Here are some points, each followed by its number:
{ -4,   7,  12, -45,  -9,  30, -45,  -7, -52, -30,  35,  18,  11,  29, -40,  73,  30,  -7} 0
{ 21,  61, -50,   0, -11,  -3,  12,   9,  14,   3, -13, -36,  29, -42,  34,  22, -17, -57} 1
{ 80,  14,  78,  28,  43,  41,  21,  -4,  33,  62,  39,  -2,  23, -18,   8,  -1,  43, -16} 2
{-41,  14,  22,  -8, -15,  -2,   7,  13,  31,  -7, -22,  41, -23, -18,  21, -56,  22, -19} 3
{  -6,  -57,  -32,  -31,   50,  -18,    4,  -13, -106,   -3, -114,    5,   16,  -55,   15,  -71,   26,  -10} 4
{ 39,   8,  30,  49,  34, -28,  28,  27,  51,  74, -16, -15,   9, -27,  32, -25,   5, -63} 5
{64, 16, 62, 22, 26, 26, 13, -3, 26, 52, 33,  2, 21, -3, -6, -5, 36, -9} 6
{ -2,  14,  14,  -8,  -8,  27, -26,   7, -10,   6,   1,  31,   2,  -8,  -3, -13, -22,  18} 7
{ -1,  30,  14,   3,   9,  20, -61,   2,  13,  24,  -7, -41, -36,  63, -25,  -1,   0,  41} 8
{  3, -18,   1, -70,  15, -45,  26, -43,   9, -43,  23,  42, -40, -16,   2,  -7, -13,  13} 9
{ -6, -12, -11,  53,  -9, -24,  10, -38, -39, -48,  15,  15, -16,  12,  32, -45,  15,  63} 10
{ 32,  38, -10,  31, -17,  69, -19, -12,  -5, -16, -19,  -8, -30,   9,   5, -20,  29, -13} 11
{ -5,  28, -63,  17,  34, -39, -18, -30, -52, -51,  -2,  -2,  41,  38, -62, -17, -38,  -9} 12
{-33, -38,  -1, -57, -47, -59,  55, -11, -25, -13,  12, -32, -15,  42,   8,  49, -11,  44} 13
{  6, -19,  20,  47,  32,  -1,  -8,  30,  10,  -6,  15, -11, -34, -52, -38, -24,   4, -33} 14
{   5,  -49,  -71,    9,   54,  -61,    2,  -23, -109,  -22,  -54,   23,  -27,  -39,   13,  -15,  -34,   30} 15
{ -2,   5,  -1,  26,  22,  -5, -35,  -6,  15,   9, -41,  18, -37,  -3,  22, -17,  -6,  36} 16
{-57, -45,  34, -78,  -4,  35,   2, -20,  -8,  29, -51, -44, -15,  -8,  23, -46,  16,  -4} 17
{ 47,  37, -22,  30,  -4,  55, -17,  -5,  -8,   1, -30, -11,  -9,   5, -11,  -9,  25,   0} 18
Which two points above are nearest to each new point by angle? Their numbers follow each, nearest first.
{  5,   1, -73,  55,  21, -45, -21,   2, -88,   3,  13,  -6,  -5,  -9,  35,  -4,   5,   3} -> 15 10
{ 10, -13,  37,   5,  -2, -40,   9,  23,  43,  60, -33,  13,  12, -81,  24,  52,  14, -13} -> 5 2
{-40, -29,  42, -34,  36,  -6,  27, -39,   3,  -5,   8,  42,  -2, -10,  13,   8, -26,  -9} -> 9 17
{-19, -26, -14,  25,  27, -11,  51, -12,   3,  17, -17,  -4, -15, -51,   1,  26, -52,  12} -> 15 14
{  5,  29,   6,   4, -20, -16,  43,  -4,   6,   8,  -6,  -7,  -2, -45,  36,  42, -23,   9} -> 1 13
{ -3, -23,   1, -37,  16,  23, -46,  35,   4, -50,  25, -17,  49,  40,  13,  13,  28, -26} -> 0 12
{ 28,  -8, -31,  44,  -7, -64,  37, -32, -48, -20, -15,  -5,  35, -74,  26, -15, -16,  14} -> 15 10
{-37,  22,  37,  21, -55, -27, -47, -13,  -7, -40, -35,  16,   8, -45, -12,   3,  19,   9} -> 3 7
{ 32,  56, -41,   1, -18, -19,  17,   4,  17,  11, -25, -33,  15, -51,  37,  15, -17, -70} -> 1 5
{  0, -12,  -2,  41,  21, -13, -24,  -5,  -3,   5, -66,  33, -23, -11,  19, -17,  -8,  28} -> 16 15
{ -20,  -17,  -13,  -56,  -32,   57,  -54,   10,  -43, -106,  -42,   25,    5,   91,  -58,   32,    2,  -17} -> 0 12
{-24,  60,  -6, -70, -37,  66, -45,  41, -22,   8,  28, -11, -22,  23, -30,  38,   1,   6} -> 0 8
{ -7,   2,  15, -49,  -4,  35, -50, -10, -55, -38,  44,  30,  17,  37, -52,  73,  39,  -4} -> 0 12
{-13, -46,  -9,   9,  -3,  23,  31, -22,  37, -10,  22,  21,  11, -57,  21,  32, -56,  23} -> 9 13
{ -4, -23,   1, -52,  20,  49, -63,  50,  -8, -51,  26, -23,  58,  55,  13,  16,  47, -29} -> 0 8
{ -2, -23,  -2, -39,   9,  40, -63,  41,  -8, -48,  18, -19,  43,  59,   5,   9,  48, -32} -> 0 8
{-42,  19,  22, -27,   1,  45,   2, -43,  -8,  -8, -61,  -6, -42,  26, -18,   4,  13, -24} -> 17 11
{-13, -18, -39, -37, -21, -33,  50,   1,  30, -86,  34,  -1,  -3, -58,  -8,  -2, -21,  55} -> 9 13
{  2,  17,   9,   8, -36, -12,  36,   4,   4,  11, -35, -62,  10, -60,  19,   7,  24, -37} -> 1 5
{  3,  13, -79,  13,  34,   9, -19,  61,  -7, -68,   2,  28,  18, 127, -76, -50,  20,   3} -> 12 8
{ 28,  -3,  -8,  20,  -5,  20, -41,   7,  -7,  14,  22,  30,  -2,  73, -20,  -2, -24,  30} -> 8 7
{  9,  13, -10,   6, -29, -19,  42,   7, -13,   5, -37, -70,  15, -42,   6,  18,  18, -28} -> 1 5
{ -5,  16,   7,  -5, -11, -22, -71,  23, -34, -37,  47,  15,   3,  65, -40,  36, -22,   8} -> 0 12
{ 44,  16,  23,  59,  42, -31,  14,  27,  47,  91, -23, -16,   8, -34,  27, -35,  13, -80} -> 5 2
{   6,  -47,  -34,  -15,   43,  -31,   11,   -7,  -97,    7, -115,   -4,   22,  -63,   13,  -43,   28,  -17} -> 4 15
{-21, -18, -13, -47, -30,  49, -33,  10, -35, -83, -35,  18,  12,  71, -43,  28,  -7, -21} -> 0 12
{  6, -41,  -8,  37,  -1,  28,  45, -39,   9, -13,  10, -10,  -4, -56, -12,  26,  -8, -31} -> 14 1
{-49,  -4, -14,  -8, -45,   4,  -6, -10,  -4, -30,  -5,  42,   0, -15,  18,   1,  26,   7} -> 3 10
{-27,  15,  20,  16,  -3, -54, -33, -25,  11,  16,  61,  42, -28,  22,  22,  27, -18,   7} -> 9 10
{ 45,   8,  45,  58, -30, -37, -12,  20, 104,  74, -49,   8,  -2, -15, -33, -16,  45, -87} -> 5 6
{-20,  31,   9,  50,   0, -53, -42,  35,  23,  10,  22,  -4,  23,  90, -55,  10,  17,  80} -> 8 12
{  2,  15,   4, -20, -46,  -3,  -7,  54, -42,   0,  14, -30,  -6,  11,  12,  -4, -16,  54} -> 13 8
{  0,  10,  27, -12,   3,  32, -25,   0,  -6,  12, -13,  35,   9, -16,   1, -20, -25,  11} -> 7 16
